A state moves one step at a time under one of 6 hidden systems, and each row is a state written as 22 numbers. Each run below is a few steps of one system.
S, run 1, 8 rows:
[[ 32  11  21 -26 -14   9  11   9  26  15 -42 -15  13 -20   4  -3   1   1
   16  19   5 -14]
 [ 34  -6   9 -28  18 -24  -1  11  25  26   0 -36   5  14   8  -9  -8   6
   -2   2  -1 -15]
 [ 25  14  -6  -4  12   0 -11 -26  16  16  -8 -22   5   5   2 -13 -26  13
  -29  21 -20 -17]
 [ 26   7  -2 -15   7   6   8 -26  28   3 -35 -14   4 -22  -4  -1   1 -18
   -8  19  -7  -9]
 [ 26 -20  -3 -23  31 -15  10 -12  29  -2  -3 -19   4   1  -5  -1   0 -20
  -11  -1   0  -3]
 [ 22 -14 -18   2  24   1   6 -27  12 -12   8  -7   2   8  -7  -3 -25  -8
  -30   7  -7 -10]
 [ 13  -3 -21   1   1   2  18 -34  15 -25  -5   3   1 -15 -11   2  -6 -25
  -15   8   4 -13]
 [  7 -18 -10 -12  10 -18  15 -13  16 -34  12   7   3 -11 -12   1   2 -24
   -5  -7   9  -7]]
Z, run 2:
[[ 44 -30   1 -23  59 -23   7   0  41  34 -40 -60 -11 -14   8   2  21 -35
    6 -20   9  38]
 [ 30  -4 -30  21  61  27  -6 -47  27  25 -55 -39 -10 -17  -7   5   4 -24
  -35  -3 -25  38]
 [ 14 -13 -43  30  28  38  26 -39  14 -14 -49   0 -12 -28 -21  30  33 -59
  -10 -19   6  24]
 [  8 -29 -46  19  55  20  21  -5  19 -19   5   5   0  19 -26  40  37 -50
  -18 -54   3   5]
 [ -9   1 -51  38  45  38  -5 -19   4 -25  21  27  12  29 -30  26  12 -12
  -46 -41 -29  -8]
 [-31   8 -32  39  -5  46   8  -5 -18 -49  24  63  15  14 -32  27  14  -9
  -18 -27 -11 -17]
 [-32  -6 -11  15 -12  19   9  35 -23 -40  56  57  17  44 -22  23   9   8
   -2 -34   3 -31]
 [-32  20   2  13 -23   7 -16  33 -27 -18  61  42  20  47  -6   3 -13  43
  -11 -15 -14 -39]]
E, run 3 (8 x 22):
[[ -1  19  28 -18 -11   4 -12  50  11  18 -18  -2  18  -2   5   0  24  23
   32 -20  -4   1]
 [  6  31  27 -15   6  14 -23  24  20  17 -27  -4  25  -5   3 -12   7  34
    7  -5 -27   4]
 [ 15  19  24  -5  -3  41  -7  14   9  19 -46  -1  17  -9   2  -3  -7  24
    4  14 -16   7]
 [ 27  22   2   3  -2  39   1  16  14  32 -47 -14  11  -2   0  11  11   6
    7  -1  -6  -6]
 [ 28  36 -18  11   2  31  -8  -4  20  19 -35 -19  16  -1  -4   5   4   7
  -10  -9 -15 -18]
 [ 24  26 -21  17  -1  40   3 -22  14  -1 -35  -1  14 -11 -11   7  -4  -1
  -18   6 -12 -15]
 [ 27   5 -28  14   3  40  19 -17  14  -6 -24   3   8   2 -17  20  -1 -19
  -15  -1   0 -21]
 [ 26   6 -37  14   3  22  16 -16  12 -11   0   0   9  14 -17  17  -7 -17
  -21  -7   4 -36]]
K, run 4 (8 x 22):
[[-45  18   1 -14  -7  15  -5  45   0   2  39  55  24  48 -23  39  56  -6
   -1 -23 -25 -52]
 [-45  15  35 -24 -13  34  -8  -9   2 -34   3  76  30  -4 -23  -3   0  18
  -22  40 -47 -26]
 [-15 -11  37 -29 -26  54  34   3   3  14 -47  46   2 -10 -15  26  23 -27
   12  56  -4 -16]
 [-14   1  27 -48 -23   1  16  35  11  45   8  18   5  39  -4  30  38 -19
   10  36  -6 -61]
 [-22  21  21 -45 -29 -22  -4 -22  13   9  22  25   6   7  -3  -5   2  -2
  -18  63 -29 -61]
 [-11  -8  26 -46 -24 -21  21 -38  15   5 -22  13 -15 -33   2  -1  13 -38
    2  73  -3 -19]
 [  6 -32  26 -58   6 -40  21  -4  21  40   1 -20 -19   9  10   7  19 -40
    6  48   6 -22]
 [ 10 -16   1 -35  10 -49   2 -34  14  29  30 -28 -19  20  11 -10 -17 -19
  -29  51  -8 -35]]
C, run 5, 8 rows:
[[ 47  12  20 -12 -14  -5   5  34  24  15 -67 -50   5 -46  19 -14   9   6
   55 -23  34  35]
 [ 10  49   2   2   4 -30 -43  24  15  52 -33 -62  -2 -21  28 -17  30  26
   29 -33  -7  29]
 [ -3  64 -19  23  -3  16 -34 -25  15  45 -65 -32  -4 -38   8   1  40  -1
    2  -1 -31  17]
 [ 31  26 -18  17  33  49  -5  -4  35  17 -76 -20  17 -26 -12  16  32 -12
    0 -30 -19  22]
 [ 30  29 -35  33  42  34 -22  22  23  18 -25 -26  23  17  -9  16  24  12
   -9 -69 -19   7]
 [  0  48 -52  37  12  33 -19   1   9  23  -3  -2  13  28 -16  31  38  -5
  -23 -42 -28 -34]
 [  0  25 -26   5  18  52   4   0  26   0 -10  32  30  28 -31  38  35 -17
  -30 -17 -36 -45]
 [ 16   4 -11   0  22  52   6  19  19 -24  14  35  43  44 -30  21  -8  15
  -32 -24 -25 -45]]
A, run 6 (8 x 22):
[[-47  63 -20  37 -27  -3 -42  -4 -22  13   2  10  -5 -13   5   0  36  19
    7 -20 -23   5]
 [-33  11  19   7  12  18 -17 -31  -1 -18 -43  26   1 -54  -5 -15  13   2
   -3  15 -28  53]
 [  3 -31  12  11  35  27   6   2  -8  41 -45 -20 -24  -4   6  12  16 -18
    7   3   3  58]
 [-11  17 -37  40   7  26  -9  -8 -18  51 -10 -17 -22  24   1  28  32 -15
  -12  -9  -9   0]
 [-24  32 -29  18  -7  19  -3 -38   5 -10 -22  24  -1 -24 -17  20  37 -30
  -13   3 -22  -7]
 [-10 -21  10 -17  30  19  15 -12  21  -6 -34  22   2 -18 -18  21  38 -40
   -2   5 -14  18]
 [  0 -32   0  -5  30  31  19   4   2  32  -6   8 -10  37 -11  32  18 -29
  -17  11  -7  -5]
 [ -1   3 -26   8 -15  24  22 -15  -2  11   6  16  -8  24 -13  29  13 -30
  -16  22   2 -45]]
Z, run 7 (8 x 22):
[[ -3 -14 -14 -40   9 -44  16  -6  27   4  44   0  -3  27  -9  19  30 -44
  -15   9  -3 -58]
 [-15   8  -1 -27  19 -20 -13 -45  24 -18  27  22  13   6 -13 -11  -9  -4
  -47  34 -45 -34]
 [-21 -21  12 -18 -21   1  25 -40  -7 -38  12  44  -5 -14 -12  -3 -19 -23
  -16  57   1 -20]
 [ -1 -39  -2 -21 -13 -40  28 -13  -9 -20  52   7 -17  19   2   1 -22 -24
   -7  29  26 -29]
 [  0  -1 -13  -7  -5 -55 -10 -34  -1 -24  54  -9  -7   3   7 -28 -36   8
  -25  18  -3 -21]
 [ -9  -6   9  -8 -16 -35  -1 -35  -5 -51  17  14  -3 -38   4 -35 -36   9
   -6  24   6   9]
 [  5 -45  17  -6  -5 -31  17  -7 -18 -35  24  -1 -15 -14  11 -25 -44   4
    9  14  32  26]
 [ 17 -19  -9  16   0 -37  -2 -16 -19  -9  25 -33 -19  -4  21 -30 -48  17
   -3  -1  26  25]]
S, run 8:
[[-23 -30  -9   3  61   5  -1  30   9  14   0   8  -6  19 -13  35  67 -38
    7 -58  -8  43]
 [-20 -15 -30  48  39  47  -8   9 -27   9  31  24  -4  60 -17  29   1   5
  -38 -33 -20   7]
 [-25  26 -39  41 -26  53  12  -6 -18  -1  -9  39  -2  11 -23  42  40 -28
   -4  -9  -3 -28]
 [-39   6  -2 -14  -2  -2   4  36   8 -11  21  41  11  16 -19  35  67 -28
   17 -34  -8 -23]
 [-34 -10  19  -8   6  23  -5  39 -16 -10  41  54  20  49 -16  17   6  21
  -11  -7 -21 -21]
 [-25   8  16   2 -49  37  15  22 -27  10   8  43   1  27  -6  22   2   7
    6  33   2 -41]
 [-29  11  26 -35 -43 -20   3  30  -7  24  18  19  -4  14   6  13  33  -8
   26  25   3 -39]
 [-32   5  47 -37 -12 -20 -19  22  -5  27  22  16   5  21  10 -11   3  27
    0  36 -24 -14]]
K, run 9:
[[-36  11  44 -32  -2 -34 -37  10  -7  22  38  12   4  21  15 -28 -13  45
  -16  36 -38 -10]
 [-11  15   9   7 -24  16  -2 -53 -15  30 -41  -3 -26 -31  11 -10 -11  -8
  -10  68 -10  10]
 [-16  -5  -3 -12  -2 -31   5   4   2  50 -11 -25 -31  -4  12  21  58 -43
   24   6  11   7]
 [-20   3   7 -21  33 -49 -35 -10  11  24  34 -15  -6  19   9 -14  10   9
  -25   6 -34   1]
 [ -3  -3 -12  11  24   1  -8 -62   3   5 -18  -9 -17 -20   2 -10 -13 -13
  -36  32 -23  22]
 [  2 -28 -24   8  29  -5  15 -16   6  15 -11 -16 -25  -1  -3  22  31 -48
   -3 -11  10  20]
 [ -4 -24 -14  -1  45 -20  -9   0   6  -4  40  -2  -3  32  -7   5   4  -7
  -25 -24 -12   2]
 [ -1 -19 -19  23  23  16   4 -34  -9 -31  13  16   0   5 -12  -2 -28  -3
  -35   1  -8  11]]
C, run 10:
[[ 19  17 -46  34  41  54   4  -8  29 -10 -47   3  18 -10 -28  34  45 -32
  -11 -56 -17  10]
 [  5  19 -41  29  47  34 -15  29  19 -11   9  11  31  33 -25  29  35   2
  -18 -82 -26  -5]
 [-22  39 -44  34   2  40 -15   9  -3 -12  29  39  24  38 -27  33  28   4
  -28 -40 -32 -44]
 [-10  12 -15   1 -10  54  18  15   8 -29  15  63  33  34 -37  38  19 -10
  -19  -8 -17 -60]
 [  6  -6  13 -18  -8  36  16  41   7 -35  35  52  43  47 -25  16 -19  23
  -12  -9  -9 -59]
 [  5   9  11 -16 -44   7  10  31 -11 -17  51  33  25  48  -6   0 -39  33
   -6  18   5 -74]
 [  7  -1  29 -43 -55  -9  25  14   2  -4  29  22  12  23   1  -3 -30  10
    3  56  13 -74]
 [ 25 -16  48 -59 -30 -24  16   9  15  -1  13   0  13   7   9 -24 -47  19
    3  61   8 -44]]
E, run 11 (8 x 22):
[[  4 -42  13 -14  11  -9  13  15 -15   1  41   3  -6  41   3   0 -31   7
  -13  13  11 -10]
 [-12   5   9 -10 -44 -36   3  15 -19   3  32  -4 -11   6  14  -6  -5   6
   23  12  24 -22]
 [-28   6  20 -31  -7 -45 -10   3  12 -11   9  10   0 -22   3  -9  31 -11
   18   2  -6   2]
 [ -8 -26  37 -32  27 -18  -9   1   9   5   1   2  -1  -2   5 -17  -7   8
   -7  21 -17  24]
 [  9 -16  28 -10  -5  -7   1  14 -14  31  -8 -21 -15   7  20 -11 -20  15
   13  23  13  17]
 [  1  17   4  -2 -14 -24 -12  10  -2  30 -17 -31 -12 -14  18  -6  19   1
   24  -3  10  11]
 [ -4  17   2   2  18 -12 -24 -13  11  11 -23 -17  -1 -26   7 -13  13   5
   -1  -6 -18  30]
 [  6  -7   6  17  21  22  -6 -12  -7  12 -29 -12  -8 -11   5  -6 -12   9
   -7   5  -7  41]]
A, run 12 (8 x 22):
[[-14 -13 -25  23 -34  31  35 -13 -31   8  15  27 -24  27 -10  37   6 -36
   -7  29  21 -36]
 [-30   3   6 -21 -42  -5  25   9  -1 -16   6  41  -1  -8 -13  26  45 -39
   25  16  12 -36]
 [-35 -25  48 -46  -2   2  10  21   0   3  15  46   6  16  -7   9  19  -9
    3  36 -16 -12]
 [ -7 -29  32 -22 -21   8  20   0 -21  28   8  13 -15  25   8   4 -21  -2
   -5  63   6 -21]
 [ -3   9   9 -19 -50 -26  11   0 -11  31   9 -11 -19   4  16   3   6 -13
   18  44  20 -38]
 [-26  21  24 -39 -26 -49 -15  -2   8  17  15   0  -4  -9  13 -12  19   2
   10  31 -12 -23]
 [-11  -7  30 -33   7 -40 -14 -23   6  15   9  -9 -10  -8  14 -26 -16   8
  -11  47 -17   6]
 [ 12 -11   2 -13   3 -45  -4 -24  -1  27   8 -42 -26  -4  23 -20 -19  -4
   -5  28  10   9]]

Name the system that made each run.
run 13, 2 rows:
[[ 18 -11  -9  -8 -15 -55  10  64   0 -14  44 -28   3  16  13   3  15   0
   49 -69  52  -9]
 [-18  30  14 -15  -2 -59 -41  13  12 -53  38   6  27 -29   6 -43 -10  46
   11 -39 -13  12]]
	E
run 14:
[[ -1  -3 -23  11   8  11  12  15   5   3  -4   5  -1  10 -13  30  39 -31
   11 -32  10  -8]
 [ -7   9 -15   6  30  14 -12   9  13   3  12  11  15  23 -13  14  20   0
  -18 -27 -25  -8]]
	Z
run 15, 2 rows:
[[-22  -9  16 -18 -61 -47  17  32 -30  -5  45   9 -16   7  16  -1   4  -3
   41  13  44 -26]
 [-20  -7  48 -24 -39 -43 -11   8 -25   1  26   2 -13  -9  26 -38 -37  36
   18  42  13  11]]
	K
run 16:
[[ -8   1   6  16   1  27  -8  15 -17 -16  17  25  15  22  -5  -5 -27  35
  -14  -7 -11   3]
 [-13   3   9   7 -32  26  10  32 -18  -8   2  30   8   8  -5  13   8   9
   21  -3  13 -12]]
	E
run 17:
[[-21  -6 -12  22  22 -24 -20   6 -16   2  24  -7 -14   5   5  -2  15   3
    0 -33  -2  33]
 [-20  -3 -19  34  11   4  -9 -22 -23 -22  14  12 -12  -4  -2  -5  -9   3
  -14 -12  -1  31]]
	A
run 18 (2 x 22):
[[-25 -34  -5  36  20  40  13   6 -31   3 -20  19 -23   1  -6  25  25 -25
    7 -18  11  55]
 [-33  -6 -19  42  -4  45  10  11 -35  15  -6  26 -19  17 -10  38  34 -20
    5 -16   6  16]]
	A
run 19, 2 rows:
[[ 38 -59   5 -40  80 -19  13  17  42  -2  32 -18  15  47 -11   6 -11 -14
  -31 -23 -10  -8]
 [ -9   7 -38  25  21 -29 -26 -43 -17   1  67 -14 -12  41   4 -16 -42  19
  -58   7 -23 -22]]
	C
run 20:
[[ 29  11  24 -43 -42 -23  13  28  19   2  18  -8  21  15   8 -12 -28  20
   14  26  15 -62]
 [ 18  18  34 -47 -28 -40  -9  21  20  -1  19 -11  22   3  14 -29 -28  35
    9  24  -1 -43]]
	A
run 21, 2 rows:
[[ 24  -4 -22   7   8  34  19 -12  10  11 -11  -1   3  21 -14  22  -2 -19
  -23   9  -2 -30]
 [ 19 -18  -6 -13  30   6   8  10  19   6  18  -3  11  38 -10  13  -3  -7
  -22  -7 -10 -26]]
	C
run 22, 2 rows:
[[-10 -18   8 -26  13  -4   3 -33   4  17  31  17  -6  35  -5   0 -20  -8
  -47  60 -30 -38]
 [-12 -23 -13  -8 -15  -6  32 -50  -5  -5   5  17 -27  -8  -7  14   5 -52
  -17  54   9 -22]]
	K
run 23:
[[-14  54 -38  23  -1  -3 -39  15  -4  40  40  -9   8  52   0  16  24  22
  -24 -31 -33 -49]
 [ -4  30  -9   2 -14  14  -3 -59  18 -58 -20  35  20 -50 -19 -17 -19   0
  -27  27 -26 -12]]
	A
run 24, 2 rows:
[[ 36  -3   6   8  11  36   2  -7   0  26 -30 -22   3  10   5  -5 -36  20
  -18  22  -7   4]
 [ 15  22 -39  22 -21   1   9  -6  -1  12  -3 -19  -8   5  -1  19  19 -21
    5 -13  16 -29]]
	K
run 25, 2 rows:
[[-47 -27  42 -33   9  -9   4 -50   0  -5 -29  35 -24 -48  -2  -8  21 -36
   -6  69 -23  42]
 [  8 -68  21 -18  49  -7  19   7  -6  64  -2 -34 -37  39  15  15   4 -28
   -8  27   9  29]]
	E
run 26, 2 rows:
[[-53  13 -14  14 -28 -45 -15  -6 -32  12  36   6 -33  -2  12   4  36 -16
   15   0   7   5]
 [-47 -11  30  -7  15 -29 -27  -9 -19   2  13  12 -16 -14  13 -23   3  14
    0  16 -19  52]]
	K
run 27:
[[-28   6 -20  -8  17 -22   2 -20  29 -70   6  41  16 -42 -29  10  53 -40
    3 -41 -10   5]
 [ -8 -53  12  -2  32  20  20  28  -6 -67  35  52  22  19 -24   6 -19   5
   -5 -36   7  20]]
	S
run 28 (2 x 22):
[[-52  23   8  -5  -8   8 -18  17 -12  37   8  29  -4  25  -4  26  57  -6
    1   7 -30 -18]
 [-41  -1  32 -17   7  26  -9  25  -7  33  -3  36   4  28  -7  20  35   4
   -4  20 -34  -4]]
	S
run 29:
[[-20  30  -7  14  -1  -7 -22   8   2 -12 -10   4   7 -25   0  -4  32   7
   16 -36 -10  24]
 [-11  -7  12  10  32  27 -14   6  -1 -13 -14  19  12  -3  -8  -5  -1  18
   -9 -15 -22  35]]
	E
run 30 (2 x 22):
[[ 55   3 -26 -32 -12 -18  36 -15  46   9 -10 -35   4   1  -6  16   5 -44
   -4  16  22 -71]
 [ 45  16 -30 -26   0 -40  11 -56  46 -24   6 -28   9 -19  -4 -15 -22 -25
  -29  24  -2 -52]]
	E
run 31 (2 x 22):
[[  5  22   2  -4 -37 -50 -19  21 -15   8  50 -25  -1  22  23 -25 -32  40
    9   0  15 -31]
 [ -8  51  25  -5 -42  -9 -29  -9  -1  -4 -20   2  14 -38  13 -35 -20  44
    9  27 -17  -1]]
	S
run 32 (2 x 22):
[[  2   0 -15 -37  27 -55  -1 -38  44   4   4 -20  -7 -17  -4   0  34 -46
  -16  12 -17 -20]
 [ 19 -34  -1 -36  58 -33   6 -39  41  -6   2 -19  -2  -7  -7  -8  -3 -33
  -33  17 -20   4]]
	K
run 33 (2 x 22):
[[ 23 -12 -10 -15 -12 -45  11  13   5 -24  46 -15   2  15   6  -9 -21   0
    8 -14  30 -31]
 [  2  -2   3 -14  -8 -44  -5  13   2 -40  53   6  13   7   2 -21 -24  21
    1 -18   9 -18]]
	A
